Some points:
[10 -5 25 41 17 27 53 18 38 10 31 26 37 42 28 16 16 14 23 32 -4 35 19 58
 40 34 35 46 33 15 32 31 61 15  8 46 36 41]
[ 35  34  17  17  31  26  11  16  18  10  47  25  25  26  17  22  15  37
  42  36  12  31  16  48   3  38  32  44  42  27  38  37  47 -18  18  52
  32  25]
[ 30  24  22  62  12  10  17   2  33   9  12  40  30  27  19  19  25  42
  13  15  27  32  34  71  29  36  26  44  42  33  23 -14 -18  14  39  60
  10  48]
[36 38 25 21 39 31 48 39 31 46 26 25 36 35 28 16 41 23  7 52 48 15 38 16
 40 18 14 15 29  4 37 21 36 11 38 35 40 31]
[26 22 35 23 27 17 32 21  9  4 27 29 30  1 34 31 16 13 15 33 24 22 35 13
 22 37 27 26 23 72 41 33 -8 37 50 20 28 32]
[ 36 -12  40  16  34  32  60  34  44  47  24  47  20  35  37   2 -13  14
  14  40  51  15  44   6  43  22  39  19  26  45  36  34  28  27  39  30
  30  16]
[32 24 30 43 40 40 31 36 17 42 24 27 35 35 30 39 23 24 36 53  3 17 16 -8
 46 31 25 -6 38  2 31 29 36 29  7 39 30 39]
[41 39 43 38 24 42 35 24 30 39 29 24 26 39 25 31 16 38 36 58 33 35 27 26
 31 14 43 15 38  3 39 34 32 27 42 41 43 29]
[36 19 27 29 11 33 32 72 46 59 56 -8 15 -6 50 24 18 13 48 -1 36 31 25 49
 26 63 40 29 50 61 21 25 43 27 -5  5 35 22]
[ 23  16  24  43  22  42 -13  23  38  68  12   2  53  28   8  16  31  29
  45  30   5   8  24  10  50  -1  35  29  48  15  41  31  32  35  20  41
  18  44]
[ 37  35  30  48   2  48   3  35  23  36  50  24 -22  61   7  19  50  25
  49  14  16  17  11  40  48  11  12  40  24  12  26  22  46  28  36  59
  28  38]
[-12  40  64  23  23  21  23  32   5  11  10  30  32  19  -5  57  63  -6
  17   3  30  40  33  39  -6  27  34   7  30  20 -14  23  11  22  44  47
   1  38]
[ 27  15  27  43  57  23  36  11  13  12 -13  32  20  24  36  19  15  50
  34  35  28  23  30  63  29  24  36  27  20  37  40  31  32  41  47  24
  17  11]
[ 29  41 -18  22  40  21  33  70  23  28  38  36  20  -6  31  26  28  29
  28  23  41  42  22  20  22  31  35  23  20  46  22  39   9  23  27 -19
  41   8]
[31 21  8 20 36 12 61 16 25 36 32 41 18  7 24 26 14 46 27 33 21 32 31 24
 49 51 11 33 46 53 30 49 50 46 35 43 10 24]
[32 19 51 65 -5 37 23 24 33 24 13 42 34 51 46 22 41 15 49 37 53 18 18 16
 30 29 17 38 41 26 18 34 48 25 34 19 32 30]
[ 50  44  40  25  47  12  32  58  65  25  -7  15  14  19  27   8  33  49
  28  20  45  35  39  -6  55  26  43  62  15  53  17  32   6  36  33 -10
  24  19]
[24 31 51  3 39 46 29 30 23 32 26 17 36 24 20 21 33  8 46 47 42 27 33  7
 71 31 23 13 28 -7 50 23  2 58 29 42 37  9]
[37 35 44 37  7 42 -1 27 42 28 21 50 27 30 33 18 54 44 26 26 50 31 28  7
 27 40 14 15 19 29 22 21 34 21 37 27 37 28]
[ 45  40  31  18  23  39  22  26  41  54  41  12  59  64  26  19  13  27
  13  13  56   9  36   7  27  63 -10  36   0  42  38  11  13  36  37  29
  33   9]
[ 41 -14  24  40  30  46  25  10  35  42  38  29  25  49  30  29  15  31
  18  46  15  51  13  11  15  25  43  11  26  -1  28  28  22  30  31  45
  46  35]
[ 42  36   1  29  14  52   1  -4  26  44  19  98  44  48  30  40  37  12
  39  56  72  28  52  10  10  16  30  29 -10  38  30   8  51  20  46  47
  38  40]
[ 48  26  36  33  42  10  37  36  48  44  16  20   1  11  37  66  41  37
  36  18  27  41  35  14  39  15  35   5  21  20  36  26 -10  44  10  -9
  23  38]
[ 18  27  18  39  40  34  52  24  23  15  30  25  31  38  23  39   1  44
  35  30 -17  52   8  38  13  15 -19  41  55  38  25  38  46  34  24  59
  38  29]
[20 27 34 40 31 23 26 26 10 15 35 43 36 31 65 44 28 19 14 16 24 40  6 59
 17 29 38 20 39 42 53 24 56 34 25 27 18 34]
[38 38 36 25 47 37 45 29 16 42 39 48 36 36 16  7 32 35 35 26 31 14 48 10
 49 13 31 10 21 22 42 29 19 29 21 29 48 35]
[ 16 -14  16  23   1   3  11  21  20  -5  47  25  53  40  20  30  31  20
  26  22  32  39  42  56  37  19  14  41   3 -10  25  20  51  25  47  25
  -1  15]
[ 36  48  37  26  -6  21   2  28  34   5  43   8  31  16  25  22  64  33
  14  26  43  33  26  35  39  23   5  32  12  -3   0  28  10   8   7 -13
  20  32]
[ 28  30  22   8  21  13  17   2  10   4  36  32   9  16  61  33  23  19
  12  52  34   9  36  18 -13  29  25  42  26  36  35  21  27  45  21  24
  24   0]
[ 37  28  26  18  29  26  68  65  51  47 -13  18  33  13  43   8  36  25
  31   0  32  31  27  23 -17  32  27  41  22  16  37  26  12  35  11   0
  25  21]
[ 12  21  25 -11  60  40  30  34  39  26  13  23  23   3  37  61  38  39
  25  -8   6 -16  39  13   7  35  46  22  38  42  -5  19  -8  10  30  38
   8  32]
[17 23 10 19 48  6 -1 28 25 43 33 29 35 46 48 39 14 37 18 39 25 35 32 49
  8 28 23 32  9 68 32 56 13 23 25 26 29 15]
[-20  28  28  35  36  23  23  44  65  38  26  -3   1   8  31  25  40  52
  25  12  42  40  18  25  21  35  36  36  32   9  28  41  23  37   7  14
  47  49]
[ -6  23   9   5  45  36  60  39  23  24  24   5  16  59   1  52  33  11
  35  17   6  40  30  41   8  33  49  37  60  28  -2  21  19   7  45 -12
  14  40]
[ 23  36  21  37   7  22 -16  15   5 -11 -18  30  21  35  13  52  26  36
  24  35  23  35  20  48  16  35  15  28  32  13  24  24  48  24  28  28
  37  38]
[ 28  29  44  23  54  31  20  12  -5  14  45  50  30  21  24  26  17  39
  41  36  10  16  34  45  16  17  31  43  26  37  47  37  20  47  32 -15
  43  28]
Along one direction, these points spread out more than along any other. Take the direction at right angles to it along which they spread out most. Go by this last direction. Where along it does each point below lie, from 0 to 99? The average is 50, and the first point in the table lies past the average. One standard deviation of the points above along it is 16.
[24 31 51  3 39 46 29 30 23 32 26 17 36 24 20 21 33  8 46 47 42 27 33  7
 71 31 23 13 28 -7 50 23  2 58 29 42 37  9] 24
[31 21  8 20 36 12 61 16 25 36 32 41 18  7 24 26 14 46 27 33 21 32 31 24
 49 51 11 33 46 53 30 49 50 46 35 43 10 24] 51
[20 27 34 40 31 23 26 26 10 15 35 43 36 31 65 44 28 19 14 16 24 40  6 59
 17 29 38 20 39 42 53 24 56 34 25 27 18 34] 65
[26 22 35 23 27 17 32 21  9  4 27 29 30  1 34 31 16 13 15 33 24 22 35 13
 22 37 27 26 23 72 41 33 -8 37 50 20 28 32] 55
[ 45  40  31  18  23  39  22  26  41  54  41  12  59  64  26  19  13  27
  13  13  56   9  36   7  27  63 -10  36   0  42  38  11  13  36  37  29
  33   9] 26
[37 35 44 37  7 42 -1 27 42 28 21 50 27 30 33 18 54 44 26 26 50 31 28  7
 27 40 14 15 19 29 22 21 34 21 37 27 37 28] 35
[ 28  29  44  23  54  31  20  12  -5  14  45  50  30  21  24  26  17  39
  41  36  10  16  34  45  16  17  31  43  26  37  47  37  20  47  32 -15
  43  28] 55
[ 36 -12  40  16  34  32  60  34  44  47  24  47  20  35  37   2 -13  14
  14  40  51  15  44   6  43  22  39  19  26  45  36  34  28  27  39  30
  30  16] 25
[32 24 30 43 40 40 31 36 17 42 24 27 35 35 30 39 23 24 36 53  3 17 16 -8
 46 31 25 -6 38  2 31 29 36 29  7 39 30 39] 35
